(in the rows, 128 means zero)
The rows of M fall into 3 groups, which share some directions, and each row is roughly a mix of its group's hidden directions, except some rows that fit no group.
M, 125 rows:
[[114  44 113 115 136 123 137 145 140 134 143 159 133]
 [143 161 149 155 121  95  97 145 140 105  79 130 167]
 [130 131 130 198 127 137 107  90 141  95 120  97 145]
 [150 129 123 106 118  94  65 178 128 109 121 119 141]
 [112 127 178 143  89 109  98 142  85 139 141 134  92]
 [176 119 142 129 126 178 159 124 167 133 162 115 104]
 [ 59 114 106 162  98 130 101 114 121 141 117 142 149]
 [ 83 121 132 135 121  81  84 108 109 102 158 125 157]
 [ 93 105 134 126  81 122 138 113 136 161 142 115 188]
 [108 107 165 110 165 129 142 154 132 164 161 105  86]
 [138 139 128 122 116 131 181 131 151 107 132  56 126]
 [130 116 150 118 183 153 132 107 126 132  99 186 148]
 [157 110  93 142 128 123 130 177 171 126  91 162 133]
 [149 100 133 112 150 184 173 134  93 117 125 117 157]
 [131  83 126 111 143 193 146 137  88 139 124 109 142]
 [ 75 159 125 113 152  83 123 145 139 135  95  92 128]
 [168 150 109 132 154 164 133 127 168 155 100 159  97]
 [137  89 105 151 166 114 104 181 129 120 144 158 105]
 [110 141 194 108 105 107 125 124  97 133 105 168 137]
 [172  90 152  98 110 130  93 127 159 106 165 110 125]
 [112 110 141 152 164 129 136  99 101 161 176  85 124]
 [ 99  88 156 105 166  72 134 116 125 147 142 129 108]
 [145 144 130 124 146 117  93  87 117 110  99 193 123]
 [139 152  99 153 111 175 103 176 119 122 100 152 146]
 [166 119  78 149  95 113 146 146 138  92  96 133 151]
 [136 108 103 138 189  80 116 119 126  96 126 150 104]
 [148 103  93  59 158 148 146 142 134 149 125 124 137]
 [ 94 148 110 168 140 105 138 156 114 170  81 126 114]
 [ 96 127 113 152 124 140  80 187  96 142 145 138 133]
 [142 136  99 154  80 137 102  86 150 121 160 134 162]
 [129 121  90  68 100 174 148 135 135 121 109 124 104]
 [134 109 127 142 170 107  93 151 144 110 176 135  83]
 [147 109  97  78 174 149 140 146 154 111 145 137 158]
 [100 112 147 167  99 176  93 136 117 128 142 117  87]
 [ 91 115 169 117 126 186 134 142 113 120 118 171 144]
 [118 144 144 120 191 166 145 114 118 113  90 149 157]
 [113 174  77 132 153 126 114 151 125 126  74 136 137]
 [162 142 133 159 149 181 161 113 166 105 141 114 120]
 [134 121 120  87  60 117 148  88 101 118 134 127 139]
 [170 150 110 133 101 133 136 135 136 104  62 160 122]
 [121 108  91 147 163 112  96 171 121 158 121 165 103]
 [ 97 115  88 115  91 165 107 152 143 102  86 125 138]
 [144 109 152  47 115 129 125 137  94 128 113 136 126]
 [109 142 147 158  92 119 144 127  72 131  80 152 135]
 [144 144  99 186 161 126 113 113 124 171  97 108 129]
 [120 145 170 121 151 164  81 117 100 131 146 171 110]
 [112 134 117 104 116 154  94 140 130 103 158  59 127]
 [ 94 166  91 145 148 135 172 144 143 147 146  93 108]
 [151 164 101 124 192 146 107  89 140 132 114 122 134]
 [ 95 111 156 184 153 153  83 132 123 110 124 129 150]
 [ 57 156 122 102 147 155 159 114 136 127 153 134 131]
 [106 165 151 161 112 106 149 130 163 172 123 168 128]
 [106 114  93 168 176 138  96 174 140 120 137 117 128]
 [128 118 120 129 165 116 174 113  71 125 105 168 127]
 [104 100 142 146  93 122  97 153  97 135 151  71 132]
 [131 135 127 174 112 134 152 169  75 118 128 103  94]
 [152 126 157  64 128 132 136  89 133 118  94 140 159]
 [161  94 138 154  90 114 135 143  70 115 106 109 118]
 [104  98 133 154 103 121  81 145 175 168 130 135 146]
 [141 152 118 135  95 137 164  62 168 134 120 126 131]
 [104 137 142 124 107  98  84  83 173 131 138 157 143]
 [ 95 111 103 147 139 129 114 122 135 192 177 112 128]
 [130 139 134 123  80 146 171 147 100 109 110  79 152]
 [146 162  81  97 155 116 104 170 158 105 115 121 127]
 [152  97 143 112 167 119 141 129 102 137  95 182  97]
 [118  94 115 109 130 129  68 154 129 118 156  80 141]
 [125 109 161 102 129 141 164 122 130 195 141 116  96]
 [ 58 139 143 114 110 158 125 115 167 141 155 135 141]
 [137 181  91 135 108 128 105 139 125 125  67 146 124]
 [120 139 165 103 140 149 138  88  93 131  87 166 154]
 [123 153 168 170  84 134 150  98  94 141 103 133 126]
 [146  73 133 135 108 106 122 141 138 137 191 129 101]
 [112 109 171 128  97 109 103 145 112 135 180  88 130]
 [120  88 120 143 139 142  77 121 128 146 158  71 137]
 [111 133 110 134 162  97  86 139 169 124  99 174 143]
 [ 91 161 110 139 174 122  80 118 102 153 134 138 104]
 [180 101 118 175  94 118 153 146 120 134 104 110 104]
 [141  86 124 142 141 132 159 108  74 105 171 106 128]
 [117 141 151 170 108 157  99  88 167 142 114 115  94]
 [ 97 194  96 130 154 131 128 135 163 144 103 145 134]
 [160 120 125  98 119 110  72 167 137 100 145  93 131]
 [151  86 150 123  83 123 116 102 135 154 170 163 120]
 [131 120 160 127  80 124 133 142  77 101 148  83 117]
 [128 108 141 124 133 138 151  61 133 163 176 113 130]
 [128  98 133 110 121 130 185 143 162 179 105 115 139]
 [142 164 111 154 130 145 153 101 198 112 136 131 116]
 [142  95 113 131 135  85 100 149 156 152 130 173  91]
 [135  80  79 108 152 121 105 139 116 128 168 103 155]
 [169 110 105  92 154 145  97 122 185 109 140 127 128]
 [115 166 163 170 128  86 123 160 114 143 110 140  93]
 [179 133 117 122 171 134 166 165 134 102 163 117 124]
 [102 114  80 178 116 145 142 131 108 166 120  95 117]
 [147 153  99 142 117 150 127 162 129  92  72 147 157]
 [129  96 127 138 100 178 110 126 106  76 162 109 129]
 [136 159 147 129 178 182 133 142 164 118 142 109 105]
 [129 107 133  80 117 120 123 175  78 152 137 127  96]
 [112 118 154 106  85 115  81 152 157 122 118 168 151]
 [117 107 124  63 130 141 123 135 162  92 137 172 137]
 [120 117 156 120 133 101  75 120 131 100 126 190 141]
 [149 139  89  80 133 145 186 129 159 136 140 142 129]
 [104  98 103 126 106  98 117 157  60 137 133 114 136]
 [137  96 130  65 105 181 133  97 130 130 131 128 134]
 [141 124 179  75 100  98 123  98 106 135 133 152 143]
 [148 127 156  57 139 116 116 103 160 153 127 151 129]
 [ 88 142 122 112 169 102 114 152  92 134 169  93 136]
 [148 144 131 146 121 104 149 132  76 119  72 167 129]
 [163 157 124  88 106 139 141 106 147  87 154 169 136]
 [140 137 162 153 149  99 184 105 106 156 152 149 113]
 [113 102 160 101 136 124 176  99 160 172 138 106 138]
 [100 111 160 179  82 132 153 113  98 157 121 127 126]
 [ 99 124  97 200 128 145 133 162 109 121 136 109 117]
 [151  94 127  62 114 142 148 102 114 145 160 132 148]
 [130 155  70 149 149  96 141 172 152 128 133 119 102]
 [138 106  88  93 105 152 128 155 160  86  96 149 124]
 [162 111 123 111 125 141 117 111 167  90  83 129  81]
 [171 163 146 136 173 113 134  85 141 148 121 164 129]
 [127 135 130 143 145 157  98 110 190  78 145 139 139]
 [106 162 111 169 125 120 136 182 116 109  94 126  93]
 [109  75 147 111  71 143 114 141 163 118 140 146 135]
 [131  76  99 138 171  95 171 107 130 123 134 119 146]
 [109 132 116 142 139 166 128 140 168  70 155 158 149]
 [166 146 126  72 143 138 167 139 165 119 152 151 116]
 [100 140 108 138 145  95  72 143  85 136 124 152 102]
 [103 137 159 145  87 169 125 133 118  69 129 152 124]
 [147 162  63 157 120 113  95 135 159 124 113 133 112]]

Here is one row of each group, with its name. Which group are the others in?
[ 90  96 166 123 162 138 119 128  88 113 146 148 168] => G
[147 148  65 163 144 121 156 125 163 109 126 100 131] => N
[ 73 142 158 126 123 132 131 117  74 129 161  95 135] => S

[119 126 145 192 103 132 138 114 122 174 140  88 119] => S
[ 92 147 157 120  99 127 122 138 142 124 170  65 133] => G
[124 159  90 133 111 127 132 171  93 102  98  84 118] => S
[134 155 137 146 170 142 117 130 199 103 136 150 127] => N
[135 143 117 144  94 143 135 149 154  73 131  93 173] => G
[116 119 185 101 129 134 142  79 138 146 172 111 122] => G
[123 153 117 123 198 131 155 141 154 123  92 106 108] => G
[101 160 135 149 114 104 177 143 110 143  98 177 124] => S
[115 122  64 138 180 157 144 116 118 132  98 121 128] => S
[103 154 101 128 124 134 154 152 133 142  67 107 169] => G
[159 102 154 105  76 139 175 134 148 160 122 123 120] => G
